In the rows, zero is written as 128.
Each row of R is roughly a mix of the hidden directions of one of a few groups; some rows fit no group.
R (146 x 11):
[[133 141 158 131  91 128 110 160  80 107 159]
 [137 113 182 111  93 149  89 149 116 115 125]
 [147 151 172 122 152  88 123 151 123 104 165]
 [115 163 127 144 124 117 133 172 151  78 155]
 [132 162 108 138 102 155  65 148 135 123 126]
 [136  98 100 103 106 163  98 105  84 126 134]
 [ 80 142 111 126 157 118 152  91  98 153 112]
 [124  95 139 158 124 135 150 136 100  67 145]
 [130 138 130 109 115 107  97 121 132 142  56]
 [ 95 146 116  94 159 105 155  94 112 140  97]
 [100 118 183 128 133 128 176 102 106 127 123]
 [143 134 158  94  94 143  95 143  83 128 150]
 [130 161 158 110 104 105 106 160 117 163  93]
 [124 107 179 136 167 125 157 109 107  97 143]
 [135 159 143 122 104  87 137 176 139  92 144]
 [137 115 180 116 169 161 125 136 136 124  89]
 [146 109 163 117 123 123 107 136 163 170  84]
 [103 153 107 104 103 114 124 148  83  89 149]
 [146 109 121 154  95 156  91 131 166 137 164]
 [128 136 181 133 116 136 127 154  91 166  98]
 [156 152 119 107 130  75  93 134 132 137  90]
 [144 141 133 134 117 124  87 145 133 116  59]
 [133 112  99 152 133 157 123 121 189 123 161]
 [136 140 177 116  89 140  97 168 124 131 106]
 [123 123 137 111  79 140  83 149  87 127 108]
 [145 162  87  96 151 103  84 118 138 120 124]
 [142 107 159 100 159 134  96  98 132 123  83]
 [124 144 100 119 101 124 139 139  91  73 161]
 [119 132 123 125 162 144 151  75 170 147 149]
 [141 111  93 129 149 111 139 128 112  97  67]
 [160 126 141 140 118 125 149 137 117  87 189]
 [ 95 103 126 111 136 153  98 147  77 124  98]
 [122 149 133 147 153 103 166 106 101 153 173]
 [156 102 173 143 109 155 142 132 147  91 156]
 [128 120 104 149 168 124 151  98 169 162 105]
 [123 143 131 142 143 105 145 127 192 169 115]
 [115 118 139 121 182 103 137 120 172  91 121]
 [135 149 122 173 106 106 121 152 132 184 112]
 [136 117 132 101 161 120 146 123 184 168 110]
 [116  80 111 141 150 174  87 116 121 120 120]
 [132 144 116 130 114 136 104 162 126  80 181]
 [140 153 155 118 130 101 106 151 145 190 132]
 [ 95 126 141  97  96 139 128 130  74  95 134]
 [165 123 132  98 171  85 112 126 130  95 118]
 [129 165 123 170  90 137 166 124 116 162 122]
 [135 130 135 137  75 119 101 162 102  96 157]
 [182 118 139 142 133 108 143 119 138 131 186]
 [ 99 141 153 140 151 110 175 124 125 145  80]
 [140 136 119 111 121 111 106 118 155 179  76]
 [108 160  95  99 128  82 103 140 116 158 110]
 [146 144 124 125  89 112 109 133 155 183  97]
 [137 131 158  76 108 156  99 116 119 167 136]
 [129 134 145 123 174 126 148 100 160 118 180]
 [103 166 131 127 109 108 129 174 144  80 132]
 [142 142 111 142 102 127 132 163 174  82 105]
 [127 108 103  94  86 161 128 118 152  98  97]
 [ 92 141 124  90 109 127 118 104  72 116 144]
 [135  91 134 142 123 162 164  96 136 157 166]
 [134 132 115 141 172 101 161 117 182 139 114]
 [140 152 135 157 131  95 161 136 185 145 136]
 [124  98 123  94 107 159  79 139  97 145 142]
 [108 167  67 105 115  99 127 136 125 126 146]
 [157 151 133 110 127  88 111 109 135 129  69]
 [133 114  83 121 136 134 144 102 177 113 167]
 [136  85 141 169  96 160 120 127  92 112 132]
 [117 166 134 152 118  96 146 174 126 156  97]
 [107 151 109 100 105 107 131 156  74 104 116]
 [122 110  96 165 136 153 150 114 178 135 158]
 [ 90 125 118 103 141 128 119  86  81 161 137]
 [137 126 144 176 148  99 177 119 143 113 102]
 [126 110 143 132 190 112 168  97 137 128 143]
 [122 169 184 114 113 122 109  96 141 124 153]
 [140 149 155 141 130  80 135 155 182 126 137]
 [164 129 116 136  98  94 132 135 190 130 127]
 [131 116 101 122 122 148 128 108  72  94  89]
 [127 127 117  92 102 128  59 150 136 140 127]
 [125 139  66 128 121 118 101 125 129  96  88]
 [102 123 136 111 104 171  96 123  76 144 128]
 [132 138 156 154 149 115 140 146 189 145  99]
 [118 161 120  76 122 120 110 106 116 178 121]
 [103 160 156 129 118 121 112 132 139 184  89]
 [122 114 156 133 135 147 169 103 117 138 187]
 [158 132 123 153 156 116 118 144 182 164 110]
 [129 135 171 126  96 142 122 185 114 100 137]
 [122 110 145  88  93 164 166 111 145 128 155]
 [121 167 117 132 139  65 148 138 158 142 118]
 [ 73 163 105 137 123 121 169 132 119 156 130]
 [141 136 160 122 125 152 116 143 164 187 149]
 [138 127 108 166 158 108 184 143 144 104 137]
 [117 104 106 155 108 122 143 168 121  78 100]
 [171 146 119 120 113  74 114 144 142 158 105]
 [108 141  89 156 134 103 176 143 122  95 147]
 [100 146  72 146 149 130 161  99 107 115 123]
 [116 123 164 146 100 172 134 165 103 120 158]
 [129 137 108 129 134 113  81 151 130  91  76]
 [130 119 125 113 154 143 124 116  60  89 127]
 [114 121 153  70 136 132 140  90 133 158 102]
 [127 112 123 143 163 147 165  76 133 128 164]
 [121 120 124 148 146 143 150 158  65 106 153]
 [127 126 135 131 136 152 160 101 141 164 188]
 [ 82 146 130 135 151 117 175 104  89 123 131]
 [117 140  74 106 135 106 143  87 154 151 141]
 [123 133 159 122 176 129 155 111 146 149 177]
 [123 145 134 131 140 132 143  94 183 175 148]
 [101 130  78 108 127 129 128  93  81 139 111]
 [110  79 104 119 143 151 141 113 135  86 162]
 [128 124 138 133 198 118 154  92 146 123 137]
 [118 125 125 151 157 120 165 126 117  61 125]
 [132  94 165 142 165 146 165  93 130 126 152]
 [119 153 164 139 164 100 128 149 110 147 175]
 [117 165 162  93  98 153 118 145 135 127 168]
 [121 105 160 132 140 127 168  76 131 158 105]
 [140 147 137 145  77 137  92 163 113 162 122]
 [143 131 188 167 150 129 124 134 109 159 145]
 [105 139 148 168 162 149 169 128 129  99 155]
 [142 131 137 117  87 148 113 156  98 112 181]
 [133 160 111 126 135 105 111 193 121 133  97]
 [157 130 123 192 127 107 143 162 134 152 117]
 [126  96 122 117 129 154 112 155  79 105 169]
 [126 157 151 136 185 117 131 120 140 154 171]
 [134 125 179 125  81 159 120 153 119 150 150]
 [144 132  79 105 174 129 134  97 133 105 154]
 [138 141 184 163 159 126 128 127 109 155 156]
 [132 162 180 132 163 113 123 144 132 163 153]
 [124 128 155 140 110 152 149 151 119  65 154]
 [131 138  86 132 164 132 179 119 157 146 150]
 [133 109 143 126 107 157 162 113 141 175 171]
 [114 106 125 109  88 169  96 117  93 102 139]
 [109 137 104 153 153 157 170 121 149 169 147]
 [123 135 138 139 189 114 166 113 139  94 147]
 [130 150 114 126 108 104  89 160 115 107  76]
 [117 129 132  95  86 101 148 136  90  92 151]
 [162  97 127 119  98 138 156 123 113 120 185]
 [117 114 104 120 159 128 173 104 108  82 150]
 [164 103 155 138 110 146 145 120 124  93 177]
 [126 160  79 154 153  84 126 134 146 128 107]
 [121 136 130 120  87 151  76 172 123 109 140]
 [151 144 140 121 111 144  90 164 182 147 132]
 [112 152 150 157 139 139 168 117 144 132 184]
 [120 115  92 139 119 103 107 145  98  80  93]
 [ 93 133 102  87 126 133 156 110 132  89 163]
 [116 144 117  93 101 115 110 162  73 107 130]
 [ 88 154  90 107 145 111  92 123 105 155 139]
 [129 127  82 143 104 106  98 148 107 111  83]
 [117 120 134 131 101 156 136 114 125  69 172]
 [164 115 172 146 126 127 135 152 180 134 108]]
Here is one row from each group, named. Which group is each of the other rows in?
[111 131  78 119 127 120 155  83  86 127 121] | T
[122 121 109 106 112 145 111  73 154 131  82] | W
[129 151 106 106 145  73 110 109 127 130  83] | X
[140 104 142 130  81 146  98 157 124 118  81] | D

[117 123  97 161 128 134 158 157  89 134  83] | W
[132 103 173 126 141 175 145 105 146 127 165] | D
[134 123 149 114  80 135  88 158 127 145 168] | W
[134 143 142 155  89 128 139 163  80 101 150] | W
[130 122 123  86 115 151  86  85 130 160 111] | W
[131  98 103 140 174 120 115 115 143  91  86] | D
[106 123 135 112 146 119 118 108 123 187  80] | T
[113 124 100  72 128 132 161 106 164 107 127] | D
[120 134 181 116  92 124 156 142  89 125 153] | D
[114 149  84 121 122 154 132 121 118 132 191] | X
[125 133  85 132 178 146 141  86 115 148 145] | X
[111 108  91 130 155 151 126  78 122 100 157] | X
[142 162 153 150  83  97 124 170 122 144 121] | W
[ 93 149 144 148 175 107 148 107 151 162 135] | T
